A state moves one step at a time under one of 8 hidden systems, and each row is a state written as 18 numbers. Each run below is a few steps of one system.
K, run 1 (10 x 18):
[[ 13  -7  13  16   3  12  -6   0   4  -7   3 -19   8  11   5 -18 -11 -12]
 [  8  -9 -13 -10  13  -3   8  21 -10  -5  -4 -14  -3 -15  14  -2  19   8]
 [-16   3 -21 -11  -8 -19   0 -12  13   2  -9   8  -3   0 -16  22   3   3]
 [  1  -5  13  22  -1  18   3 -14   8   7  -1  31  10  17  -6  -1 -18  -5]
 [ 16   9  20 -10   3   7   5  16 -15   4  28  -6  -9 -10  24 -17  -2  12]
 [-18  -1 -15 -11  -9 -20 -17   2  -1  -6   2 -44  -8   7  -7   2  11  -1]
 [ -9 -15 -16  25  13  13   0  -5  -6  -9 -37  20  15   5 -23   8  11 -11]
 [ 24  24  14 -15  -1   6  20  -2  -1   3   7  41   1 -32   5   6 -11   5]
 [ -5   1  17 -10 -26 -14 -10  -9  31  11  32 -37  -5  12  14  -2 -24  -5]
 [-11 -40  -6  28  26  12  -8  19  -8  -3 -17 -23  -4  31  10 -21  25   0]]
J, run 2, 10 rows:
[[  3   5   2  -3   4 -10   9   2   5 -11  -9  20 -19 -11 -10   0  18   6]
 [ -7   8 -15  -3  -1   0   1 -17 -10   9  -9  20  16   2 -15  13  -8   1]
 [  3   1 -11  -7  -3  13  -3   7  -7  15  17 -16  12   6  13   2 -25   6]
 [  0   3  14   1  -9   1  -5   9   9 -14  15 -27 -15   2  -1 -17   8   4]
 [ -2 -10   3  10   5 -15  -1  -6   2 -15 -29   0   2  -8 -11  -2  25 -16]
 [  2  -6  -1  -6   5  -5   4   4 -15  17  -6  27   3 -13  15  27  -7  -9]
 [ -6  14  13  -4 -10  10  -4 -14   9  15  33  10  -2  17   1   3 -23  14]
 [  7  -5 -10  10  13   8   2  -8  19  -9  -4 -28   9  22  -7 -35   3  10]
 [ 12  -7 -12  -4  12  -3  11  31 -15 -18 -26  -1 -18 -25   4  -5  23  -1]
 [-22  14   6  -5 -26  -7  -5  -6 -14   2  -1  33  -8 -14 -20  39   4  -6]]
M, run 3, 10 rows:
[[ -2 -11  15  11  -9   9   8   9  10  -3  -5   1   2 -12   3  -3   5  -6]
 [ -2  -2  -3  -7 -12 -11  11 -11   3   9  11 -12  13   4   9  -8  -1   7]
 [  9  13  -7  -7   8  -3 -10  -6  -8  -1  19  -3  -9  18  -2  -1  -9  10]
 [  1  -6   2  12  13   5 -10   8  -7 -15  -8  10 -14   4  -9  12  14  -8]
 [-11 -13  -9   6  -8   6  16   5   9   5 -22   8  14 -15  -3   3   5  -1]
 [  0   9  -2 -13 -13   2   9   5   2  16   5 -19   6  -7  10 -21 -22   6]
 [  7  12  14  -9   5 -23 -20  -9 -13  -3  15 -11 -17  11   3  -4   1  -6]
 [  1   1   2  10  14   0  -7 -19   1 -14  -3  32   1   4 -19  26  15  -4]
 [  0 -14  -2  14  -2  38  17  20  15   1  -7   8  14 -13   3   4  -6   6]
 [-10 -17   0  -9 -20 -14   9  15   5  16   6 -38  -1   1  26 -21  -3   2]]
H, run 4 (10 x 18):
[[ 21   2  10  -6   6   1   5 -11   3 -10  29   6  15 -12  10  19  14   6]
 [ -2  -6  -6  -2  11  11 -19  -1   5  13  23  -8   2  22  11  21 -22   2]
 [-16   6 -16   0  -1  -2  -6  11  -7   8 -16   8 -26  16 -12 -10 -18   4]
 [ -4   9  -6  -8 -14 -24  17  -9  -7  -3 -25   2   1 -16 -12 -18  14  -1]
 [  9  -3   8  -2   0  13   8  -7   9  -2   3 -19  35 -22   7  -2  13   0]
 [  7   0  23   9  17  30 -19   5   8  -3  26   0  -6  12   4   4  -6   3]
 [ -1  -7   1   9  -1 -21 -11   1  -6  -4  -2  16 -32  27  -2   8 -10 -15]
 [ -4 -12 -29  -2 -12 -16  23   8 -16   6 -29   8   8 -11   3   2  -1  -3]
 [ -8  15   2 -20   1  17  13   3   1   9  10  -3  15 -32   3  -5  18  26]
 [  0   8  19  -3   6  -1 -20 -19  32  -6  32 -20  -4  16  -4   2   4   5]]
R, run 5 (10 x 18):
[[ -2  13   8  -8 -13   3  12  11 -17  11  13  14 -15  -5   6 -13  -7  16]
 [-15   0   1   1 -16 -14  -8 -21 -16   9   1 -18  23  11  -6  -2   2  -9]
 [  7 -11 -11   7  30   5  -4   1   6 -17 -17   1   3  -4  -7   6  28   0]
 [ 19  12   9  -3 -10  11   7  13   6 -14  28  20 -24  -7   1  13 -12   9]
 [ -7  -7  -8   4 -26  -7   2 -11   4  20  -3 -15  20  16   6  -4 -37 -13]
 [-10 -10  -9  -7  31   0  -4  17 -14   9 -32 -18   1 -12   8 -20  24   2]
 [  2  23  34 -10  -4  -5  -9  -3   3 -18  29  15 -29 -14 -11   7  23   5]
 [  1  -8  -8  18 -18  -4   8 -36  27   3  -3  20  28  22 -14  14 -28 -13]
 [  1 -21 -35  -1  26  24  17  35 -23  17 -23   0   9  -6  22  -8   0  16]
 [-12  20  28 -18 -22  -8 -18  18 -23  -9  43 -31 -34  -5   5  -8  13  10]]
S, run 6 (10 x 18):
[[-10 -23   7   6  10 -12  -2  -1 -15  17   0   7   2  15  20   5  11  -4]
 [  1 -11 -37  -2  11  11   7  12   8   1  -4 -13   1  12   3  -1  -9  15]
 [  8  27  -3 -11 -22   7  -3   1  -9 -18  18  -3  -3 -17 -19  12  -5   4]
 [-11  -2  24   8  -9 -20 -10 -29  -5   6  -7  14  14   2  -8   9   8 -22]
 [ -2 -17 -10  10  27   9   5  10   7  14 -37  -3   5   7   8 -26  -7  -4]
 [  7  13  -2 -21  -1  17  -5  33   5  -7  20 -26 -25 -20   9   2  -7  14]
 [ -5   1  21   3 -26 -19   0 -29  19 -11  35   9  -1  13 -10  19  13   2]
 [  8 -14  -2  29   5  -1  23 -13 -21   5 -29  35  19  17  -3 -27   2  -6]
 [  3  -2 -22 -24  26   8  -7  42 -31  16 -13 -20 -10 -24  26   9  -5   1]
 [-17  11 -12 -20  -6  -6 -21 -19  47  -8  33 -25  -6   7 -16  36   1  14]]
H, run 7, 10 rows:
[[ 11  -7   2  13  11  18  -6  -2  12 -13  -2 -11  17  -3  -4   5   3  -8]
 [ 11   6  16   6   6  13  -9   5  -5  -1   5  21 -14  -1  -1   9 -15  -7]
 [ -2  -7   2  -8  -7 -29   3   2  -7  13  -2   4 -15   5  17   4  -5  -7]
 [ -8 -15 -23  -2   3   1  18   6   2   8  -7  -9  11   2   8 -10   9  16]
 [-10  15   4   0   5  17   0 -11   3  -6  12  12   3  -2 -21  -1  18  20]
 [ -1   5  11   2 -16 -10 -17 -16  12  -6   8  -8   1   4 -12  18 -11 -20]
 [ 12  -8  -9   7  -9  10   3  22 -10   1 -12 -15   0  -1  10 -10 -29 -14]
 [  7  11   6  -9  17  -4   7   9 -26   0  -1  11 -16  -9   4 -24  18  15]
 [ -5 -11   2  -6  16 -23  -6 -24  20  -2  -2  -3  10   3   2  15  27  -2]
 [ -4 -11  -8  16  -4  32   4   3  24   4  -3   9  17   4  -4  16 -25  -2]]
M, run 8:
[[ 10  11 -18  -8   9  -5  16  -9   8 -18  -8  -8   8  -9 -13 -18  21  16]
 [ -6  10 -10  -1   8  20 -21  -1 -19   2  -3 -29  23   0 -11  -3  -6  -3]
 [-20 -11   7   4 -13  -6 -20   9 -12  16  -4   2 -10  10   6  23 -17 -21]
 [  7  -1  11   2 -14 -16  21   0  13   0  -8  39 -23  -6   2  -1  -9  -3]
 [ 28   9  11  -4  12   9  18  -3   8 -14   5  -2  12 -21   5 -24  15  10]
 [ -9  -4  -7  -9  15   6 -20 -11   3   3  14 -38  25   6   4  10  13   6]
 [-27  -5 -13   9  -8   5 -18  -3   5  10   5   5 -15  34 -15  17 -20   1]
 [  6  -7  11  22 -14   2  19  20 -18 -10 -12  34 -28   5  -1 -18  -1  -4]
 [ 17   0  -4 -16   3 -15  25   3 -16  -3  -8  -3  19 -36  17  -7  27   5]
 [  1  24 -22 -30  11   2 -17 -13  21   6  10 -34  18 -13  -6  15 -17   7]]
R, run 9:
[[  1  -2   8   3  -5  21  14  25  19  -6 -11  10 -17 -23   1  -7   1   5]
 [ -1  -2  26  -1 -29 -12  13  -6   0  16  17  -4   6  -4  18 -14 -10  -3]
 [ -7 -19   2   4  26 -15 -10 -18  -9  17 -11  -8  23  14  14  -2  14  -9]
 [ -3   2  -3  -2  29   7 -11  11  -6 -11   7  25 -31   7  -8  17  23  16]
 [ -1  11 -13   5 -41  -5  11  -9   8 -12  19  12 -11  16 -19   9 -24   6]
 [ 10 -10 -35   2  -4  -1  18   1 -11   4 -28 -27  34  -3   5 -21 -13  -4]
 [ 11  16  18 -20  27  11 -18  23 -19  -7  10 -25 -11 -32  12  -7  23   4]
 [ -7  13  40   8 -13  -4 -26 -25  36  -9  17   7 -13   7 -18  19  -9 -20]
 [ -5 -26 -21  22   5   7  26  -2  25  17 -45  38  14   9  -1  -2 -16  -6]
 [ -9  -2  -6 -23  -7   5  25  37 -43  23  20   5 -14 -18  32 -10  14  34]]
Z, run 10 (10 x 18):
[[  6 -19   7  21  20  24 -10  11  12 -10 -10  -3  -1   7   1   2   2 -10]
 [  3 -18  10   3  -4 -20   4  18  -4   2 -12   5 -23  -4  20   2   2 -16]
 [-17  -7  -8 -10 -25 -20  15  -8  -7  11   9   4  10  -3   4  14  12  10]
 [ -2  14  -5 -10   3  25  13  -2   5  10  12   2  15 -10  -3 -12  -2  27]
 [ 23  17   5  -5  23   1 -14  -5  -3  -2  11   6 -15  15   1 -12 -18   3]
 [ -9 -12 -13  14  -8 -10 -18  -6   1  -5  -8 -13  -2  26 -11  15 -12 -18]
 [-11  -4  -2   3 -19   9   6  20   4  -7 -27 -15   2 -28  -9  -4   4 -10]
 [ 18  16  22 -12   5 -16   9 -11  -3 -11   7  15  -1 -27   3  -3  23  -1]
 [ -6 -15  -1  11  18   6  -2 -25   5  11  18  16  22  26   4  16  11  11]
 [-13 -16  -5   7   8  24   0  32  -1  20 -11  -5 -14   9  15 -14 -20   6]]
Z, run 11:
[[  6   8  13  11  -5   8 -22   4 -16 -23   5  -4  -9   1 -17  10   4 -16]
 [  4 -20  14  18 -11   6   2   6  15 -20   4  -9   3  -2   0   9  16 -11]
 [  9 -19   4  -2   8  -7  17   8  11   7  -6  -1   6 -12  25  -6  10   0]
 [ -2  -1 -12 -17  11 -16   9  -4 -10  22   2  17  -1   2  14  11  -3  11]
 [-17  10 -13  -3 -10  13   2  -2  -4  11   8  14  -4  12 -14   4 -13  18]
 [  3  18  12   4 -11   9  -4   2   4  -8   5 -11  -9   4 -12 -25 -16   1]
 [ 14   2   4   0   6 -16 -14 -13  -1 -13  -2 -26  10   2  -1  -4   3 -17]
 [ -2 -14 -18   2  15   8  -6   5   1  -5 -18  -4  14 -11  -3  22  14  -7]
 [  2  -3  10   4   0   7  13  16  -1  -3 -10  34 -20 -15   1   6   6   2]
 [ -8  -4  24   6 -20 -16   9 -17   2  10  19  17  -5  16   6  -5   0   2]]
Q, run 12:
[[ -5 -21 -13   8  35   8   2   5  -6  10 -14  -3   5  18  10 -18  16  12]
 [  5  19  -7 -23  17   8 -15  18 -23   0   1   7 -10 -28   0  27   2   2]
 [-23  16  -5  -2 -45  -3   1 -13   6   3   0   3   7  -4 -27  13 -18  -3]
 [  6  -5  20  18   4  14   7 -14  29   0 -11 -15  14   9  -2 -46  -5  -2]
 [ 40   2   7  -5  36 -23 -10   3 -17 -22   9   2 -25   4  17  -2  17  -8]
 [-28 -23 -20   7 -18 -10  -7   3 -19   2   0  19   2   9  -4  57  11  -8]
 [-21  -5   7   1 -16  45  17  18  33  30  -5  -2  21 -23   8  -8 -25  10]
 [ 37  40   7 -24   2 -22  18  -7  -5  -8  16  -2 -22  -6   5 -53 -12  19]
 [-17 -14 -16  14   8 -38 -17 -31 -40 -16  -6  -6  10  41 -20   3  47  -3]
 [-22 -26   7  10  29  54 -36  29  24   9 -12 -22  16 -20   5  47   5 -17]]
S, run 13:
[[  8   4 -17  -7   3  -2  10 -16   2  -6  12   9  16  -1  -5  14  10  14]
 [  5  16  -5  -2  13   0  -8 -16 -23   1  -2  11  11   7 -13  -4  -4   1]
 [-17   3  -2  -5   3  -3 -19   5 -13  16 -13 -11  -5   5  -2  -1 -11 -10]
 [-17  -3  -1   2 -13   6  -3   7  25   0  -8 -20  -4  -4  -8  -3  -4  -2]
 [ 12   1  21  10 -12  10   8   1  10 -19   5   1   3 -15  -5  -8   9  -4]
 [ 18 -11  18   7  14 -10   1  -1  -7  -2   6  12  -4   2  20   3   9 -10]
 [  3 -12 -21  -5  16  -6   6   6   7  11   1   8 -14  18  14   4 -10  13]
 [ -6  17 -20 -13 -18   6  10   2  -7   2  14   5  -2  -5 -12   3  -8  22]
 [-13   9   8  -2 -16  -8  -4 -21 -22   1   2  -3  24  -7 -13   7  16  -5]
 [ -1 -12  -1  14  25   1 -13  -8  -3   1 -29 -10  13   8  -5 -10   6 -17]]
Q, run 14:
[[  3   8  17  -4  10 -17  -8 -18 -25  12   4  33   0   4   3  11   0  -8]
 [-34 -14  26   7 -24   0 -10  12  -6  17  -4  -7  -8  -2   6   6   3 -15]
 [  3  -6   1   3  -9  11  16  29  25 -12  -4 -14 -25  -9   4 -21   3  10]
 [ 25   8 -27  -1   9  -5  23 -11 -11 -24  10  15   5   6 -12  -7  18  23]
 [-10  -1  -3  -3   9   8 -15 -23 -21  14  16  -7  40   6   0  24   9   1]
 [-13   6  12 -13  -2   8 -27  13  18  21   5 -29 -12  -3  11   9 -36 -14]
 [ 11   6 -16   9 -10 -16  12   6   8 -12 -28  12 -32  14 -15 -29 -23  -8]
 [ 12 -12   3  18  15  -4  18 -15 -17 -12 -29  26  26 -11  -7  -9  37  -7]
 [ -6   3  32 -19   6   2 -16  -1   8   6  32  -3   7 -30  19  39  23  -2]
 [-23  -1  -5   0 -34   0  -3   9  22   7  35  -5 -33  32  -2   7 -31  16]]
K, run 15 (10 x 18):
[[ -9   3  -6 -10  -2  -7   8  -1   0  14   2  15 -10   2   3   0  -5  12]
 [ -9   5   7   5  -8  -1  -3 -14  -6   7   9   2   3  17  -7 -11  -6   4]
 [  3   0   9   6   6  13  -4   4 -15  -5   7  -8   7  -1  -1  -8  11   3]
 [  1   7  -4  -9  -2  -1  -5   9  -1 -10  -1  -9  -6 -17  -7  11   9   0]
 [  0  -5  -4   8  -8  -3  -1  -5  12  -4 -14   5   1   2  -8   9 -12 -15]
 [ 11  -9   9   4   6   1  10   3  -1   8  -2  14   4  -1  16  -7  -7  -4]
 [ -4   4   0 -18   4 -13  -2   1   2  11  11 -13  -7  -1  12  -3   3  11]
 [-16  -3 -12   7   4   3  -8  -8   5   0  -5  -8   2  18 -16  -1   4   6]
 [ 11   6  -2   9   3  18  11   3 -13 -10  -4  24   4  -5 -10  -5   2   6]
 [  8  13   8 -12 -21  -9   2  -1  -1  -3  20  -3  -1 -14   5  10  -7  -1]]
J, run 16:
[[-12  -7  -2  -3  -1   2   4  11  24   2 -20  -7  -2 -19  -1   2   5  -2]
 [ -4  -2 -11 -16  -4 -29   5  -8   2   6   5   5  -7  -1   6  18   8   5]
 [ 10  11   4   1  -3  -7  -2 -18 -28   2  16   7  13  13  -2  -7  -7   0]
 [ -1  -1  13  11  11  31  -7  10  -7   4  -1 -10  10  -1   1 -16  -4   0]
 [-14 -14   1   0   5   3  -5  20  27  -3  -9  -8 -24  -4   1   9  10   2]
 [  4  -5 -14  -1 -12 -33  10 -13   6  -9  -5  16  -9  10  -6  11   2  -4]
 [ 21  13  -2   0  -6   6  13 -14 -24   3   8  15  28  -4   2  -7 -15   1]
 [ -7  13  15  -8  13  34 -14  10   4   8  13 -18   7 -15   1  -6  -1  13]
 [-21 -11  -6  -2   9 -15 -19   6  22  -5 -13 -25 -26  12  -8   3  13  -4]
 [ 10 -15 -11   9 -17 -34  17   0 -21  -6 -16  17  -6  10   6   0  -1 -17]]

Which system made each run below?
run 17, 2 rows:
[[  0   3  -7   9  -6  22   1  15 -21   3  -4   4  -2   5  -4  -9 -19   2]
 [ 11  14  18  -4 -19  -7  -8   2   2  -8  13  -7 -12  -9   0   4 -15 -14]]
 -> Z
run 18, 2 rows:
[[ -4   8   8 -16   8 -14  -3  -2  17   3   2  -8 -13 -11   4  -5  13   7]
 [ -8   2  -5   6   4   2  -4  -5   3  -9   8  14 -17  21 -16   5   8  12]]
 -> Q
run 19, 2 rows:
[[ -4  -8   8  -2   7 -15  -7  -4  21   7  22   1 -24  27  13   3  -5   8]
 [ 19   0  -4  18   2  -8  15 -11  -6 -18  -7  13  -3  21 -11 -33   2   2]]
 -> J
run 20, 2 rows:
[[-10  12   5 -12  -4  -9   0 -15   9  12  21   7  -9  12  -2  -4  -4  18]
 [-16  -4  -1   9 -14  -3  12  -7 -20   7  -4   4   7  14  -8 -21  10   9]]
 -> S
run 21 (2 x 18):
[[  6  -9  19  12  -6   0   3   4  10 -14  -9   5  -2 -16  -1   6  13 -15]
 [ 18 -12   6   4  -4   6  10   9   3  -4  17   8  -1  -3  18  12  -4  -1]]
 -> H
run 22, 2 rows:
[[-13  -1  -8  -4   1  -5  -2 -11   2   6  11  10  -4  15  -5  13   5  13]
 [ -5  -1  -5  10  -5  16   7   7  -1   1  -3  -4  -1   9  -6 -21  -7   9]]
 -> Z
run 23:
[[-12  -4  -6  12  -3   9   5  -3  26  -3 -11   7  -7  11 -17  -6  -2   7]
 [  7   7  16   3 -14  22  10  15 -16  -1   8   3   6 -20   2  -7  -4   1]]
 -> S
run 24 (2 x 18):
[[-12  -2  -2  -4  12  14  -4   9   2   8   5  -3  -5   1   3   0   6  14]
 [  6  16  -7  -6  -5  10  -1   7 -13  -5   6   2  -6  -4  -9   0 -10   7]]
 -> Q
run 25, 2 rows:
[[-13  -4   2  11   1  17  -8  -1   3   8 -10  -2   9   6  -5  -5 -10  -6]
 [  0 -15  -7  -1  -1  -2   8  15  16   3   2  -9 -10   0  16   3  -2   4]]
 -> J
run 26, 2 rows:
[[ 12  -1   1   0   5   6  -1   9  12 -16   3   5 -10 -12  -3  18   6  -2]
 [  2 -13   5  13  -3  -7  14  -8  18  -5  -2  17  -4   9   0  -3   5   0]]
 -> Z
run 27:
[[-14 -11  -8  -9  12 -20  11  -9   8  25 -17  15   6   1  12  -2   6   6]
 [  4   1  -7  -8   7  -2   9  -1 -19  10  27  16  -6  16  12   0   4  24]]
 -> J
run 28:
[[ 11  -4  26  12   2  13   4  12   0 -10  -1  21 -13 -11   5  -1   6  -7]
 [ 17  11   4 -17   1 -26  -8   0  -1  -3   7 -15 -16  -4  11  -1  -9 -10]]
 -> K
run 29:
[[ -5   7 -14  -1   7  -2  -2 -13  -4   7 -20  -4  15   1 -13 -10  -4  -2]
 [ -8   7  19   1   0  11  -5   0   3   6 -13   1   7 -17  -7  -9  -2  -7]]
 -> H
run 30, 2 rows:
[[-13 -21  17  11  -5 -11  -8   6 -22   4  -6   3   0  -2  10  15  21 -18]
 [  2 -24 -25   8  19  13   2   5  28  -1 -12  -5   8  11   5  12  -5   1]]
 -> S
run 31, 2 rows:
[[-19 -12   3  18   7  16 -12   1 -12   5   0  18  -4  22  -9  12   4   0]
 [-17   0  -1  -4 -23 -12   0  12   0  -2 -10  11 -20 -12  -8  21   2  -8]]
 -> H
